In the data rows, 128 means zero.
Every row has a hidden score. In each pair, how much higher is the second row's than the first's? 10 means about the same, 20 much higher and 0 much lower. The score is a weighted sum of the row's numbers plus the product of two more (or one squared), each taken from its middle value.
[105 141 114  98 120 140 126 132 159 101]
[ 79 155 149  87  85 119 107  54 117  87]: 14
[163 165  83 180 141  51 112 176 204 101]
[104 161  99 210 167  91 153 109 176 157]: 11
[128 137 133 126 129 102 173 139 149 130]
[ 91 120 101 132 142 117 120 133 121 132]: 14
[102 176 128  61  93 161  91 127 198  97]
[147 127 130 125 117 155 116 138 176 141]: 10
[100 132 128 120 184 125 137 146 114 179]
[196 113 119 200  99 139 109 188  94 192]: 10
[138 149 131 144 120 124 138 141 174 108]
[146 129 102 128  92  61 144 141 181 169]: 6
[204  94 177 138 118 148 103 124 113 122]
[101 170 123 103  97 159 100 150 194 102]: 9
[ 97 136  98 175 127 138 133 142 138 134]
[143 114 163 144 165 165 146 125 146 126]: 7
[166 100 158 106 123 148 104 102 119 112]
[ 93 138 127 102  90 119 132 106 128 106]: 12
[144 118 155 131 123 128 107  83 123  97]
[150  91 157 137 186 146 110 248 137  95]: 6
[128 149 121 149 137 116 123 120 190 139]
[134 137 131 138 120 109 138 138 160 117]: 10
[157 114 159 108 111 135 119  53 107  94]
[201 125 158  57  24 118 113  99  69  79]: 11
[119 146 124 136 121 112 143 131 173 125]
[189 116 163 139 131 117  88 122 141 102]: 11
[113 118 113 129 119 148 108 108 104 125]
[121 146 119 117 134 113 137 140 154 136]: 7
[157  80 175  98 142 149  95 138 105 112]
[121 131 135 141 133 128 120  99 116 121]: 12
[149 139 129 136 127 132 175 172 146 127]
[184  68 176  85 154 127  76 149  74  63]: 10
[121 127 112 116  97 152 150 102  89  77]
[ 75 116 126 137  97 119 110 104  87  97]: 13
[ 89  83 100 138 147 113 153 115 104 131]
[107 134 117 121 105 105  99 125 119 127]: 12
[158 106 144 102 108 145 137 139 132 106]
[185 127 104 211 134 109 132 169 175 200]: 11
[125 125 145 140 119 132 120  95 109  97]
[ 92  85 123 130 162 147 153 175 140 141]: 6
[119 103 106 122 147 126 139 139 156 131]
[124 118  97 139 153  74 142 149 146 161]: 10
[146 150 137 187 102 126 206 120 165 118]
[130 138 126 125 116 132 157 133 139 119]: 10
[136 156 132 199 128 124 198 111 160 128]
[162 129 125 124 103 133 112 138 154 133]: 9
[100 127 110 121 127 125 137 140 126 118]
[184 104 179  84  89 138 116  75 119 113]: 9
[107 144 105 127 155 108 119 129 119 137]
[105 115 107 113  66 141 121 173 179 204]: 6
[108 122 128 147 145  67 134 130 184 139]
[ 98 154 109 113 181 128 122 128  77 169]: 18
[121 122 105 152 143 100 132 165 165 143]
[144 102 161 115 100 148 131 108  88  83]: 14
[139 130 118 129 107 134 126 139 132 134]
[132 146 111 135 146 144 161 128 131 130]: 11
[112 106 120 116 122 170 123 136 125 121]
[179 143 163 159 142 149 140 168 123 157]: 10
[130 140 145 163 127 125 125 121 121 127]
[101 112 104 108 115 132 144 156 141 153]: 7
[120 115 115 144 161 140 112 150 104 146]
[108  67 135 132 185 157 143 182 138 130]: 7
[139 128 125 141 150 142 161 198 128 153]
[147 143 112 136 124 153 131 145 131 119]: 10
[122 143  98 118 173 113 113 107  69 113]
[ 82 154 124  91 130  63  79 202  97  79]: 11
[146  95 206 156 161 182 162 168 158 157]
[ 84 146 108 117 181 108 116 128  90 155]: 15
[145 130 134 100 132 139 113  99 123 118]
[100 152 114 118 147 130 123 114 106 130]: 12
[138 124 123 120 114 151 111 138 132 120]
[ 92 141 137 155 136 116 141  77  98 106]: 13
[ 94 105  87 123 141 128 121 148 116 139]
[159 141 137 133 137 161 112 106 145 119]: 8
[115  91 201 133 254 199 174 191 163 159]
[144 119 164 125 127 149 122 107 114 125]: 16
[102 101 157 117  82 129  87 122  94 113]
[140 131 114 162 133 170 155 177 117 170]: 6
[156 126 150  97  59 132 146 110 127 110]
[ 89 145  91 170 147 114 129 135 183 115]: 10
[116 160 130 115 114  82 143 143 200 122]
[145  93 149 104 133 160 118 120 123 117]: 11
[111 163  91 131 149  93 109 134 122 178]
[ 93  93 140 122 122 164  78  78  81 104]: 11
[117 114 123 104 126 122 161 159 154 128]
[142 129  79 162 185  55 101 157 125 203]: 17
[141 129 113 139 151 142 146 100 128 127]
[150 137 119 109 118  99 156 151 108  86]: 9
[ 82 110 108 145 125 152  93  84  94 113]
[ 81 141  78  78 129 114 134 145  24 101]: 9
[140 120 147 134 158 140 174 146 153 144]
[ 99 136 103 141 135 122 126 132 111 124]: 15
[123 151 107 164 131 125 120 118 192 131]
[ 56  97  62 163 191  88 146 180 131 155]: 11
[ 92 121 103 133 141 125 127 134 121 128]
[117 121 115 133 135 142 145 133 132 131]: 9
[152 132 158 160 102 150 110 126 141 141]
[120 142 120 134 140 129 125 101 105 144]: 10
[ 76 139 106 129  90  78  99 160 105 170]
[ 79 121  99 127 131 132 119 137 103 145]: 11
[139 117 156 123 115 141 119  82 114 105]
[120 139 121 128 124  84 150 143 172 122]: 6
[151 109 163 107 115 142 116  45 105  98]
[140 143 122 139 128 129 128 131 171 118]: 8
[129 189 103 211 144 120 157  75 120 150]
[138 116 118 117 144 143 109 126 141 152]: 7
[179 149 114 196 142 135 153 160 166 138]
[159 124 164 159  96 166  96 141 150 144]: 12
[ 74 150  90 136 190 129 117 110  73 130]
[ 74 133  83 158 162 101 137 127 153 114]: 5
[122 117  92 133 147  88 148 166 158 140]
[116 117 120 129  96 131 163 117 103  91]: 13
[ 98  99 196 157 255 205 190 168 112 202]
[159 148  99 173  98  67 102 118 210 142]: 16
[119 118 146 119 115 134 171 122 140  82]
[ 96  94 110 129 168 151 161 171 150 133]: 8
[  0  65  33 206 255 160 105 255 111  50]
[ 95 150 112 119 150 124 122 125 107 135]: 13
[ 94 101 104 121 138 119 137 152 138 127]
[101 134 135 156 120 139 153  85 118 107]: 12
[165 107 169  96 101 153  98  65 110 104]
[ 93 129 149 129  58  72  66 114  79 152]: 14
[102 129 102 152  92 136 162 113  92  86]
[114 141 104 131 161  94 130 132 122 168]: 7
[150 128 165  93  62 124  99  87 124 119]
[145 159  78 175 135  93  80 179 190 113]: 4
[196 136 141 136 186 101  91 131 114  87]
[ 95 106 107 134 159 142 132 142 130 127]: 12
[ 70 140 103 151 146 132 127  73  73 110]
[127 107 139 140 115 164 136 152 132 125]: 6
[133 138 118 165 130 121 122  73 141  79]
[176 103 106 180 136  77  97  85 139 143]: 9
[136 105 157 140 145 185 139 184 143 122]
[129 161  99 119 163 105 120 135 107 168]: 14
[100 123 127 142 119 135 138  96 119 103]
[101 137 116 140 149 136 158 141 132 140]: 8
[150 135 112 130 131  72 157 175 176 116]
[ 31 243 124  81  84 114 102  53 168  71]: 18
[119 122 113 136 133 106 164 130 146 124]
[ 55 254 120   0  81 131  98 126 246  63]: 11
[139 123 148 107  97 118 113  83 124 107]
[140 137 129 122 119 124 153 130 147 119]: 8
[104 126 118 125 142 117 119 134 129 141]
[120 114 120 117 129  83 157 155 150 136]: 6
[146 130 137 123 121 150 123 128 132 123]
[138 124 114 129 167 129 133 123 161 131]: 10
[180 165 135 119 166 139  99  53 110 116]
[ 77 165 104 110 149 114 105 108 124 111]: 10
[200 101 189  82 112 155 117 102 125 108]
[157 142 142  94 125 117 143 170 148 126]: 10
[120 126  95 136 153  66 128 161 143 141]
[127 160 122 104 154 121 106  91  62 109]: 14
[128 114 156 110 111  60 148 190 164 127]
[112 166 172  35  77 127  81 117 139  71]: 16
[ 93  82  95 102 161 143  66 133  86 184]
[149 185 122 235 118 103 165  53 146 158]: 3
[ 46 155  98  53 131 129  97 145 171  97]
[128 148 125 148 121 123 126 144 189 111]: 10
[124 135 139 165 153 147 150 145 189 119]
[109 124 112 132 128  92 143 147 147 137]: 9
[138 106 116 140 119 162  98  87 114  97]
[106 138 111 142 149 116 118 108 110 127]: 12
[116 127 122 127 130 112 153 132 152 144]
[ 94 139 112 116 168 120 113 147  91 127]: 14
[135 108 159 125 130 154 127  77 117 105]
[151 119 138 154 128 148 121  59 117  88]: 11
